2  4  3  2  4  1  4  4  3  4  6  4  4  4  5
2  3  3  2  3  2  3  4  3  3  5  3  4  3  4
2  4  3  2  4  2  4  5  3  4  6  4  4  4  5
1  4  3  1  5  1  3  5  3  5  7  5  4  5  5
2  3  3  2  4  2  3  4  3  3  6  3  4  2  5
2  3  3  2  4  2  4  3  4  3  6  4  4  3  5
Counting starts at 1.
The entry at row 2, column 3?
A: 3
The entry in row 1 and column 3 is 3
The entry directly above the largest entry?
A: 6
The entry in the bottom-left corner is 2
The top-left entry?
A: 2
The entry in the top-right corner?
A: 5
The entry in row 1 and column 2?
A: 4
The entry at row 2, column 1?
A: 2
The bottom-right entry: 5
The entry at row 3, column 1 -> 2
The entry at row 2, column 2?
A: 3
The maximum -> 7
